In the data rows, zero lies at 4.5, halfway between 4 and 5.
Every row has a hidden score from 0 to 30. What is each row's score? 15 is about the middle. The score is a weighted sum of the row's numbers plus the product of two more (or one squared), each taken from its middle value.
[5 5 4 5 6 4 5 4 5 4 5 5 5 5 5 4 5 6 6 5 5 5 5 5]: 13
[5 5 3 6 5 5 5 5 5 5 5 6 7 5 3 6 5 4 5 5 3 5 4 6]: 14
[6 6 4 4 5 4 4 6 6 5 6 5 4 6 4 4 4 5 7 5 4 5 5 3]: 9
[6 4 5 4 5 5 5 4 4 5 6 5 4 4 6 5 3 5 6 3 6 4 5 5]: 19
[1 3 6 3 6 6 7 5 2 4 6 4 2 5 6 4 3 3 4 3 7 3 6 3]: 12
[3 4 5 6 6 5 6 4 3 3 5 7 5 3 5 6 5 4 4 4 5 4 4 6]: 19
[4 5 6 3 5 5 5 4 5 3 5 4 4 4 6 2 2 4 6 4 6 5 5 3]: 10
[4 5 6 5 5 4 5 3 6 4 4 6 5 4 6 4 3 5 5 4 6 4 6 5]: 12
[6 6 3 4 4 5 4 6 6 5 4 5 5 6 4 4 6 5 5 5 4 6 5 3]: 8
[4 5 5 4 6 5 5 4 5 3 5 6 5 4 4 5 4 6 6 5 5 4 7 5]: 13
[6 6 4 5 4 4 3 5 6 6 2 6 6 5 5 6 4 5 5 6 4 6 5 4]: 13
[3 4 5 5 4 6 6 6 4 4 4 4 5 4 5 6 6 3 4 4 5 5 3 5]: 17
[5 4 5 4 5 7 5 4 4 5 7 4 3 5 6 2 5 4 5 4 6 4 4 4]: 5
[4 6 2 7 3 3 3 4 6 4 3 5 6 4 2 5 6 6 5 7 2 6 5 6]: 13
[5 4 6 2 6 3 7 3 4 5 6 4 5 5 6 3 3 5 4 3 6 4 7 4]: 14
[5 7 1 5 0 2 2 6 6 3 0 1 8 2 1 6 6 5 6 8 1 7 3 6]: 23
[4 2 7 3 7 4 7 4 1 4 5 6 3 3 6 3 2 2 2 2 7 3 3 4]: 13
[5 5 5 4 5 4 4 4 5 6 6 3 4 6 4 5 5 5 6 5 5 5 4 3]: 21
[3 3 6 4 6 6 6 5 3 4 5 7 4 4 6 4 4 3 5 3 6 3 3 3]: 9
[4 5 6 5 5 5 6 5 6 4 5 5 3 4 5 4 3 4 3 4 6 5 4 4]: 14
[6 8 3 3 1 5 3 5 7 5 2 3 3 4 2 4 5 7 8 6 3 7 5 4]: 5
[6 5 4 4 4 5 5 6 4 5 5 4 6 4 4 6 6 5 4 6 4 4 4 6]: 23
[5 5 5 3 5 5 5 6 5 5 5 5 4 6 5 5 5 4 5 4 5 5 4 4]: 14
[5 6 5 3 4 5 3 3 7 5 5 1 4 6 4 3 5 6 7 5 5 5 7 2]: 10
[3 4 5 5 7 4 6 4 3 3 6 7 6 4 5 3 4 4 3 4 5 4 6 5]: 15
[4 5 3 6 4 5 4 5 4 5 3 8 7 4 4 6 7 4 3 6 3 5 3 6]: 16
[5 4 6 5 6 3 5 4 4 4 5 4 4 4 6 3 2 5 5 4 6 4 5 5]: 17
[6 7 3 5 3 4 2 5 6 5 4 5 6 4 3 4 6 6 7 6 3 6 4 5]: 12
[6 5 5 4 4 4 5 4 5 7 4 2 6 7 5 4 4 4 6 5 5 5 4 4]: 23
[4 4 6 4 6 5 6 4 4 3 6 4 4 3 6 4 4 3 5 3 6 5 4 5]: 20
[6 6 4 4 4 5 4 6 6 5 5 4 5 4 4 5 6 6 5 6 3 6 5 4]: 19
[4 4 5 7 4 6 5 6 4 3 5 6 6 4 5 6 4 4 3 5 5 4 5 6]: 20
[4 5 6 5 4 5 4 5 5 5 5 4 4 5 5 3 4 5 4 4 5 6 7 4]: 16
[5 5 5 2 4 5 5 4 7 6 6 3 3 6 5 3 6 5 6 4 5 5 5 3]: 12
[4 5 6 3 5 5 5 4 6 3 6 4 3 4 6 3 3 6 7 4 6 5 6 3]: 11
[5 5 4 4 4 4 4 5 6 5 3 6 5 5 3 6 6 6 4 6 3 5 5 5]: 14
[2 3 6 3 6 5 6 2 4 3 5 4 4 3 6 2 3 3 4 2 7 3 5 4]: 13
[5 6 5 3 5 4 5 2 5 6 7 4 3 7 6 3 3 5 6 4 6 5 6 3]: 12
[5 5 4 5 4 4 5 4 4 5 3 4 6 5 4 7 5 5 4 5 4 5 5 5]: 20
[6 6 5 3 5 5 4 6 7 5 5 3 4 5 3 2 4 5 6 4 5 6 6 4]: 16
[6 5 5 3 3 4 1 4 5 7 4 4 3 7 4 3 5 6 5 6 4 5 5 2]: 9
[4 4 4 6 7 7 5 7 3 2 5 8 5 2 4 7 6 3 3 4 4 3 3 6]: 17
[6 6 2 5 3 5 3 5 7 5 4 4 5 5 1 4 6 6 7 7 3 5 5 4]: 9
[4 4 6 5 5 5 4 5 5 5 4 5 3 6 6 4 4 5 5 4 5 4 6 4]: 10
[7 7 4 5 4 3 4 4 6 5 4 1 4 5 4 3 4 7 6 6 4 5 7 4]: 13
[4 3 6 4 6 5 6 4 3 4 7 6 4 3 6 4 4 4 3 3 6 3 4 5]: 20
[4 6 5 3 5 5 5 4 6 6 5 4 3 6 5 5 5 5 5 5 5 5 6 3]: 14
[5 4 5 5 6 5 4 6 4 5 6 7 4 4 5 4 4 5 3 5 5 4 4 4]: 17
[6 7 4 3 3 4 3 6 8 6 4 5 3 5 4 3 6 6 5 6 3 7 6 3]: 11
[5 4 5 4 5 7 5 7 4 5 6 4 3 4 5 3 6 4 5 4 5 4 5 2]: 10
[6 4 5 5 6 4 6 4 4 5 7 4 4 5 5 4 2 5 4 4 6 4 5 6]: 20
[3 3 6 5 5 4 6 4 4 4 3 4 4 3 7 4 3 4 5 3 6 4 5 4]: 19
[4 5 6 5 4 3 5 3 5 4 4 4 6 4 6 5 5 6 5 5 5 5 5 6]: 19
[5 5 5 4 5 4 5 4 6 5 6 3 3 4 4 3 3 6 8 4 5 5 6 3]: 11
[2 2 7 1 6 5 7 2 2 3 3 1 0 4 6 1 1 3 2 0 8 2 6 0]: 12
[5 5 5 5 6 4 4 6 5 5 4 5 5 6 5 5 3 4 6 5 5 5 4 5]: 25
[5 6 3 4 3 5 4 5 5 4 4 2 6 5 3 5 7 5 7 5 3 7 4 5]: 11
[2 2 4 8 6 5 5 6 3 2 5 8 8 1 4 8 5 3 0 5 4 2 3 9]: 24
[4 5 5 5 4 5 6 5 5 6 6 4 4 6 6 5 3 4 4 5 5 4 5 3]: 17
[4 5 4 4 4 6 5 5 5 5 6 4 4 4 4 5 5 6 6 4 5 5 6 4]: 17
[4 4 6 4 5 5 5 6 2 4 6 5 5 5 7 4 5 3 4 3 6 3 4 4]: 9
[4 4 5 4 6 4 7 3 5 6 6 7 4 7 6 4 3 4 4 3 6 4 3 3]: 4
[4 5 5 4 6 6 6 5 5 4 5 5 4 3 5 5 5 4 4 4 5 5 5 5]: 21
[4 2 7 4 6 7 7 6 2 3 5 5 4 4 6 5 4 2 1 2 6 3 3 3]: 21
[5 5 3 7 4 4 4 5 4 5 2 6 8 4 3 7 6 3 3 5 2 5 3 7]: 17
[3 2 7 4 7 5 6 3 5 5 4 5 1 6 6 2 3 3 3 2 7 2 4 4]: 8
[4 5 5 4 7 5 5 4 4 4 5 7 4 4 5 6 4 5 5 4 5 4 5 5]: 17
[5 4 5 4 6 4 5 5 4 4 5 6 4 6 6 4 4 5 4 4 5 5 6 4]: 14
[3 4 6 6 5 4 6 4 4 3 4 5 6 4 5 6 4 4 4 4 5 5 4 6]: 18
[4 5 5 5 6 4 6 4 5 5 2 5 4 5 6 5 4 4 5 5 5 4 4 6]: 14
[5 4 6 3 5 5 5 4 5 6 4 2 3 7 6 3 3 4 6 3 6 4 6 4]: 14
[6 5 4 5 3 4 4 4 5 6 4 4 5 6 5 5 6 5 4 6 4 6 5 4]: 18
[5 7 4 5 4 3 5 4 6 4 4 7 5 5 4 6 4 5 7 5 3 7 4 5]: 12
[7 7 2 4 3 3 2 4 7 5 1 4 6 6 2 6 4 5 8 6 2 6 4 5]: 6
[6 6 2 6 4 3 5 4 6 6 2 7 6 5 2 6 6 5 6 6 3 6 4 6]: 6
[2 3 6 3 7 4 7 3 3 3 5 6 3 5 6 4 3 2 3 2 7 3 4 3]: 10
[3 3 6 3 6 5 6 4 3 4 6 5 2 5 7 4 4 4 5 3 6 2 6 2]: 9
[5 7 2 6 2 2 3 4 6 5 2 5 7 6 2 6 6 6 5 7 2 7 4 4]: 8
[5 6 3 5 3 4 3 6 5 6 3 5 6 5 3 4 6 5 5 6 3 6 4 5]: 18
[5 7 0 4 1 2 0 4 5 6 0 3 7 6 1 7 7 5 5 8 1 7 2 5]: 24
[5 4 5 5 5 6 5 6 4 6 7 6 4 7 5 3 5 5 4 4 5 3 5 3]: 7
[4 3 5 4 7 4 6 3 3 5 6 6 4 6 5 3 4 4 4 3 6 4 5 4]: 12
[4 3 6 4 6 4 5 4 4 4 5 5 4 6 6 2 4 5 4 3 6 3 5 5]: 11
[1 1 7 4 7 4 6 3 1 2 8 6 3 2 7 3 2 1 2 1 7 2 2 4]: 18
[4 5 3 6 4 6 2 7 5 4 2 7 7 4 3 5 6 5 4 6 3 5 3 6]: 16
[3 2 6 3 5 6 5 5 3 3 5 1 3 4 7 2 3 3 2 2 7 3 4 3]: 19
[6 6 4 5 4 4 4 5 6 5 2 5 5 5 4 4 4 7 6 5 4 6 6 4]: 8
[5 3 6 5 5 5 6 4 4 4 6 5 5 3 6 5 4 3 2 3 6 2 5 4]: 22
[5 3 6 4 6 6 6 6 4 4 5 4 3 5 6 4 4 3 4 3 6 2 5 4]: 11
[6 6 2 5 4 2 4 4 6 5 2 6 7 5 2 7 5 4 6 6 2 5 2 6]: 8
[4 5 4 5 6 4 5 5 5 4 4 6 6 4 4 5 6 6 5 5 4 5 5 5]: 18
[6 6 0 4 0 2 1 4 7 6 1 1 5 6 1 5 6 6 6 8 1 8 3 4]: 16
[4 6 1 5 1 4 1 7 7 4 2 5 7 4 1 5 8 5 5 7 1 5 2 4]: 8
[5 5 4 5 5 4 5 2 6 7 5 5 4 6 4 4 3 6 6 5 4 5 7 4]: 11
[5 5 4 5 5 6 5 6 5 4 6 5 5 4 4 6 6 4 6 4 4 4 3 4]: 13
[5 5 5 3 4 4 4 4 5 5 6 3 4 5 5 4 5 6 6 5 5 6 7 3]: 16
[3 3 5 7 6 7 6 6 3 3 3 5 6 3 5 5 5 3 3 3 5 3 3 6]: 17
[7 6 3 5 2 4 3 4 6 6 3 2 5 6 2 6 5 6 5 7 3 6 6 5]: 15
[5 5 4 4 3 5 4 5 5 6 2 5 5 5 5 5 6 6 6 6 4 6 5 5]: 13
[5 5 3 7 3 5 4 6 4 5 3 7 6 5 3 7 6 5 2 6 3 5 4 6]: 18
[7 7 1 6 0 1 1 2 5 6 0 3 6 4 1 6 5 5 6 8 1 7 3 5]: 13
[5 6 5 3 4 5 4 5 6 5 6 4 5 4 5 5 5 5 6 6 4 6 5 3]: 19
[6 5 4 4 3 4 4 4 5 5 4 4 4 6 4 6 5 7 4 6 4 5 6 4]: 16
[5 4 6 3 6 6 6 4 4 5 3 5 5 5 6 4 4 4 4 4 6 4 5 3]: 14
[3 1 7 0 7 2 5 1 0 5 5 1 0 6 6 0 0 3 2 1 8 0 5 0]: 17
[5 4 5 4 5 4 5 4 5 6 6 3 3 6 6 2 3 5 6 4 6 4 6 3]: 13
[5 7 4 5 4 5 3 6 5 5 3 5 5 4 4 4 5 5 7 6 4 7 5 4]: 12
[5 3 6 5 6 6 6 4 3 4 6 5 4 5 6 3 4 4 4 3 6 3 5 4]: 14
[4 6 4 5 5 5 5 5 5 4 5 5 4 5 4 7 4 5 6 5 4 6 6 3]: 17
[5 7 2 5 2 4 3 5 6 5 3 4 6 5 3 5 7 4 8 6 2 7 3 5]: 6
[4 4 6 5 6 6 5 6 3 4 5 6 5 4 5 5 4 4 4 4 5 4 4 5]: 18
[5 6 3 6 4 3 3 4 6 6 5 6 6 4 3 6 6 5 5 6 2 6 4 7]: 22
[5 6 4 5 3 3 4 3 6 5 4 5 6 4 3 6 6 6 6 6 3 6 5 7]: 18
[4 4 5 5 6 5 7 5 5 4 6 4 3 5 5 4 3 4 4 3 6 4 5 3]: 11
[4 3 6 3 4 5 6 4 4 4 5 1 2 4 6 1 2 5 6 2 7 4 6 2]: 10
[4 7 1 6 2 3 2 5 5 4 0 4 7 3 1 7 8 6 4 7 1 7 6 5]: 18
[4 5 5 5 4 5 5 5 4 4 5 5 4 4 5 6 6 3 5 4 5 4 3 6]: 9
[6 6 4 5 4 4 3 5 5 5 5 5 6 4 3 6 6 5 5 6 3 5 4 4]: 15
[4 3 5 7 5 6 5 6 3 4 4 6 7 3 5 6 6 2 2 5 5 3 2 7]: 20
[6 7 3 4 2 2 2 3 6 6 3 2 5 7 3 5 5 5 6 6 3 7 3 5]: 15
[6 7 2 5 3 4 3 6 6 6 2 4 7 5 2 4 6 5 5 7 2 6 4 4]: 18
[5 4 5 5 6 5 6 4 4 5 5 5 5 5 5 4 3 4 4 4 5 4 5 6]: 18
[4 5 6 5 6 3 4 3 5 6 4 6 6 6 5 6 3 5 4 4 5 4 5 5]: 13
[7 6 3 6 3 5 3 7 4 6 4 4 5 5 3 6 6 5 6 6 3 5 5 3]: 11
[2 1 7 3 5 6 6 5 2 3 5 2 0 4 8 3 3 3 3 2 7 1 4 2]: 7
[5 4 5 5 6 5 5 5 3 5 5 8 6 5 4 6 5 3 3 4 4 4 3 8]: 20
[4 4 5 4 6 5 6 4 6 5 5 6 5 5 5 5 4 3 5 4 5 4 4 4]: 9
[5 5 1 7 3 4 2 6 4 3 3 6 8 3 1 8 7 5 3 7 1 4 1 7]: 17
[5 5 4 4 6 4 5 4 6 5 3 6 3 6 4 6 4 6 4 4 4 5 6 5]: 14
[4 3 5 5 7 5 6 4 3 5 5 8 5 5 5 6 5 4 3 4 5 3 3 6]: 18
[4 1 6 5 8 7 7 4 1 4 7 9 3 4 6 5 4 2 1 3 6 2 3 4]: 23
[2 2 7 3 6 4 6 3 2 2 5 5 1 3 7 2 2 3 3 1 7 2 4 2]: 17
[5 6 0 5 0 2 0 4 4 3 0 0 9 1 0 6 9 4 3 9 0 6 1 5]: 23
[4 5 5 4 6 5 6 5 6 5 5 7 4 4 4 6 6 4 5 5 5 5 4 4]: 15
[5 7 4 5 3 5 2 5 6 6 4 5 6 5 3 5 7 5 5 6 3 6 4 6]: 16
[5 4 6 3 6 5 6 3 5 3 6 7 5 4 6 6 4 3 3 3 6 5 3 5]: 20
[4 3 6 7 6 5 6 5 3 4 5 7 4 4 6 5 4 2 4 3 5 3 2 7]: 16
[4 8 3 5 2 4 3 4 7 4 3 1 5 4 3 6 6 6 7 6 3 8 4 4]: 14
[6 4 3 5 3 4 4 5 5 6 3 5 5 6 4 6 6 7 5 6 3 4 6 5]: 13
[3 3 6 5 6 5 6 4 3 3 6 4 5 4 6 3 3 3 4 3 6 3 3 5]: 16
[3 3 6 5 6 5 5 4 3 4 6 7 5 3 6 7 5 4 2 4 5 3 4 4]: 28
[5 5 5 3 6 4 6 3 5 5 5 4 2 6 5 2 2 6 6 3 6 5 7 4]: 11
[4 3 7 4 6 5 6 5 2 4 6 5 4 5 6 4 3 3 3 2 6 2 4 5]: 14
[6 6 4 3 5 5 5 3 6 5 5 4 3 6 5 4 4 6 6 5 5 6 6 3]: 13
[2 2 6 5 7 7 5 7 1 3 5 7 5 3 6 5 5 3 3 2 6 2 4 5]: 17
[4 4 5 4 5 4 6 4 4 4 4 5 5 5 5 4 5 6 4 4 5 3 7 5]: 12
[7 5 2 4 2 2 2 5 5 6 3 5 6 4 1 5 7 6 3 8 1 5 4 5]: 17
[4 4 6 1 6 7 6 6 5 5 5 6 3 5 6 3 4 3 5 2 6 3 4 2]: 7
[6 7 2 5 2 2 2 3 6 6 3 3 7 5 3 6 5 6 5 7 2 7 5 4]: 18
[3 4 5 4 7 6 6 5 5 4 3 6 3 5 5 4 5 4 4 3 6 4 5 5]: 12
[4 3 6 3 5 6 4 6 3 4 5 4 4 6 6 4 6 4 3 4 5 3 4 5]: 4
[4 5 5 5 4 5 4 5 5 5 5 3 5 4 5 4 4 5 6 5 4 5 5 6]: 23
[5 5 4 4 4 6 4 7 5 5 7 3 5 5 3 5 6 4 6 5 4 4 4 4]: 22
[5 4 4 7 5 7 6 6 4 5 5 7 5 5 4 5 5 3 3 4 4 4 3 6]: 15
[6 5 2 4 2 3 3 4 6 6 3 4 5 7 1 5 6 7 5 6 2 6 6 3]: 1
[5 5 5 5 4 4 4 5 4 5 5 4 5 4 4 5 5 6 5 6 4 5 7 5]: 19
[6 7 3 3 3 4 3 5 6 5 3 4 4 4 4 3 6 6 6 6 4 7 5 4]: 11
[3 0 8 0 5 2 5 0 2 1 6 1 0 3 8 0 0 2 0 0 8 0 5 1]: 23
[4 3 5 5 4 6 6 6 4 5 6 5 5 5 5 5 5 4 4 4 5 3 4 4]: 13
[5 5 3 7 3 6 2 7 3 4 4 4 7 3 3 7 7 4 2 6 2 5 2 6]: 22
[6 6 3 5 3 4 3 5 5 5 5 3 5 5 3 5 5 6 7 6 3 6 5 4]: 13
[2 0 6 6 7 6 7 5 0 3 6 8 6 3 6 5 5 0 0 2 6 0 0 7]: 17
[4 6 5 4 5 4 5 3 5 5 6 4 4 6 5 4 4 5 6 5 5 6 5 5]: 14
[6 5 3 6 4 5 2 5 7 4 3 5 6 4 3 6 7 5 5 6 3 5 4 6]: 13
[3 5 6 5 5 5 5 6 4 4 5 4 4 5 6 5 5 4 3 4 5 4 4 5]: 11
[4 6 4 5 3 7 3 7 6 4 4 4 5 4 3 4 7 5 5 6 4 6 4 5]: 9
[3 3 5 5 5 5 7 5 4 4 6 6 4 3 5 7 4 5 3 4 5 3 6 5]: 24
[5 5 3 7 3 4 4 6 4 5 2 7 7 4 2 7 7 4 3 6 3 5 3 7]: 13
[4 3 6 4 5 6 5 6 3 4 7 5 4 4 6 3 4 4 5 3 5 3 4 5]: 14
[3 2 7 2 7 4 6 1 2 4 5 5 1 6 7 2 1 4 2 2 7 2 5 1]: 13
[2 5 4 5 5 5 5 6 5 3 5 8 6 2 4 6 6 5 5 5 4 4 4 6]: 18
[3 3 6 4 7 6 6 5 2 4 5 5 3 4 6 5 4 3 3 3 6 3 4 5]: 17
[5 5 2 8 5 2 5 4 5 4 3 6 7 5 2 9 5 4 5 6 2 5 3 7]: 13
[5 6 2 6 3 3 2 3 5 5 5 5 6 6 2 7 7 4 4 6 2 7 3 5]: 17
[6 7 3 5 1 3 2 4 7 6 3 2 5 5 2 4 5 7 6 7 2 8 4 4]: 15
[0 0 8 0 4 2 6 0 0 0 4 0 0 0 8 0 0 0 0 0 9 0 2 0]: 22
[6 7 2 5 1 4 2 5 6 5 1 3 6 5 3 5 7 6 6 7 2 7 5 5]: 8
[4 2 6 5 6 5 6 5 3 4 6 3 4 5 6 3 3 3 3 4 6 2 4 5]: 20
[4 3 6 4 5 5 7 4 3 3 7 1 3 4 6 3 3 4 4 2 6 3 6 4]: 21
[5 4 5 5 5 4 5 3 5 5 3 5 5 5 6 4 3 5 5 5 5 5 7 5]: 17
[5 6 4 3 5 5 6 6 5 6 4 5 5 6 4 5 5 4 7 5 5 5 4 4]: 24
[7 4 3 4 4 5 4 8 5 5 6 5 5 3 3 6 6 5 3 5 3 5 5 4]: 10
[4 3 6 6 6 5 6 4 3 4 6 6 4 5 6 4 4 3 3 3 5 3 4 6]: 17
[5 5 1 7 3 4 3 6 5 4 2 5 9 3 1 7 6 4 3 7 1 6 1 8]: 23
[5 3 6 5 6 4 6 4 4 5 5 3 4 5 6 4 4 4 4 3 6 3 5 4]: 16
[5 4 6 5 5 6 6 4 4 5 6 4 3 4 5 5 4 5 4 3 6 4 5 4]: 23
[4 5 6 4 5 4 5 3 6 5 4 4 3 6 6 3 4 5 6 3 6 5 6 4]: 11
[4 6 4 4 4 4 4 4 6 5 6 6 4 5 4 6 5 5 6 6 4 6 5 6]: 16
[5 5 5 4 4 4 4 4 4 6 6 3 4 6 5 2 3 6 6 4 6 4 7 4]: 15
[5 5 5 3 4 6 5 5 5 6 5 6 4 7 5 4 5 5 4 4 5 5 5 4]: 10
[5 5 3 5 5 2 4 4 5 5 5 4 5 7 4 4 4 7 5 6 4 6 6 6]: 25
[4 5 4 6 5 6 6 6 5 4 5 6 5 3 5 6 5 4 4 5 4 5 3 6]: 22
[5 3 3 6 6 6 6 6 2 4 6 7 7 4 4 5 5 5 3 4 4 3 4 6]: 16
[5 4 6 3 6 4 6 3 4 5 4 5 3 6 6 5 4 5 4 4 6 4 6 4]: 15
[2 0 7 0 5 4 6 3 1 3 6 0 1 4 6 0 0 2 2 0 8 1 4 0]: 2
[6 6 1 5 0 2 0 4 5 4 1 1 8 4 0 6 8 4 3 8 0 7 2 5]: 16
[7 7 4 3 3 3 3 3 7 6 6 4 3 6 4 3 4 5 7 5 4 7 7 3]: 11
[5 4 5 4 6 5 5 4 5 5 7 5 4 5 5 4 4 5 5 4 5 4 5 5]: 18
[4 3 5 4 5 6 6 6 3 3 5 3 5 4 5 4 5 5 3 3 6 3 5 4]: 16
[5 7 6 4 5 3 5 3 7 4 4 4 3 4 5 6 3 6 7 5 5 5 6 4]: 15
[4 6 4 5 3 5 4 6 5 4 5 5 5 4 4 6 5 4 6 6 4 5 3 6]: 11
[6 8 3 2 2 3 4 3 9 4 4 2 2 5 3 4 4 7 9 6 4 7 7 2]: 6
[4 5 4 7 4 4 4 4 5 5 5 6 6 3 4 6 6 5 4 6 4 5 4 6]: 21
[5 5 5 6 6 4 5 3 5 5 4 6 4 6 5 4 4 5 6 4 5 4 5 5]: 8
[4 3 6 5 5 6 7 5 4 4 4 6 5 5 6 6 5 4 2 4 5 3 3 6]: 18
[4 4 5 6 5 5 6 5 4 4 5 5 5 4 6 6 5 4 4 5 5 4 3 5]: 18
[4 4 6 4 6 5 5 3 5 4 6 4 3 5 6 2 2 5 6 3 6 4 6 3]: 11
[3 5 6 5 5 3 5 4 6 4 5 3 5 4 5 3 4 6 6 4 5 5 7 5]: 19
[4 2 7 5 6 5 7 4 2 4 7 4 4 4 6 4 3 2 3 3 6 2 3 4]: 17
[5 4 7 4 5 5 5 4 3 5 5 2 3 5 6 3 3 3 4 3 6 3 4 3]: 13
[6 5 3 6 3 6 4 7 6 5 3 4 7 4 4 5 7 5 5 6 3 4 4 5]: 13
[6 6 4 5 5 5 3 5 5 4 4 5 4 3 4 3 6 6 5 6 3 5 6 5]: 8
[6 6 2 5 3 4 2 5 7 5 3 5 5 5 3 4 5 6 7 6 2 7 5 6]: 12
[6 6 3 5 3 5 3 6 5 5 5 4 6 5 3 4 6 5 6 6 3 6 4 4]: 12
[3 4 7 2 6 4 6 3 4 3 6 3 2 3 6 1 1 4 5 2 7 4 5 2]: 11
[5 5 4 6 5 5 4 4 5 5 6 5 5 5 4 5 5 6 5 5 4 4 7 5]: 17
[3 2 7 2 6 4 5 1 3 4 7 2 2 4 6 2 1 3 3 1 7 2 5 3]: 13
[5 5 6 3 7 5 5 3 5 4 4 5 3 5 6 4 3 4 6 4 6 4 5 5]: 11
[4 5 5 7 6 4 4 5 5 5 4 7 7 5 4 5 4 4 5 4 4 5 4 6]: 9
[5 5 6 1 5 6 5 5 5 4 6 2 0 5 5 0 2 5 7 3 6 5 7 0]: 4
[3 3 6 5 7 6 5 4 2 3 4 7 5 3 6 2 5 3 4 4 6 2 4 5]: 3
[5 4 5 5 4 5 6 7 4 3 3 5 5 3 5 7 6 4 4 5 4 4 4 6]: 17
[4 7 1 4 2 3 2 6 5 5 3 6 6 4 1 5 8 6 4 7 1 6 4 5]: 16
[6 5 4 7 4 5 4 4 6 5 4 4 7 6 4 3 3 5 6 5 4 5 5 6]: 6
[6 5 2 6 3 3 2 6 4 4 1 6 7 3 4 6 7 5 4 7 2 5 4 6]: 16
[6 6 3 5 2 4 1 4 6 6 2 2 7 4 2 4 6 6 5 7 3 6 5 5]: 22
[5 5 3 6 3 4 1 6 4 5 4 6 8 4 2 6 7 4 3 7 2 6 2 7]: 27
[5 6 3 5 4 4 4 5 6 4 3 6 4 4 3 7 6 5 5 7 3 7 4 4]: 14
[3 3 7 3 5 4 7 3 3 3 6 2 2 4 7 3 3 4 4 3 7 3 5 4]: 12
[2 3 6 4 7 4 6 4 4 4 4 7 6 5 6 4 3 3 4 3 6 4 3 5]: 17
[5 5 4 5 5 4 5 5 5 6 2 4 4 6 3 5 4 5 6 5 4 6 6 6]: 22
[3 4 6 4 6 4 6 3 4 3 6 3 3 3 7 2 1 4 4 3 7 3 5 3]: 18
[3 4 6 5 6 6 5 5 3 3 8 6 5 4 6 5 5 2 3 4 5 4 2 5]: 14
[4 2 6 2 5 6 6 6 2 5 6 4 3 6 7 5 4 5 2 4 6 2 5 4]: 16
[4 5 3 6 6 5 5 7 5 4 6 7 5 3 3 6 6 5 3 5 3 5 5 6]: 21
[4 2 6 2 6 3 6 2 4 4 5 1 2 5 7 1 1 4 6 2 7 3 6 3]: 13
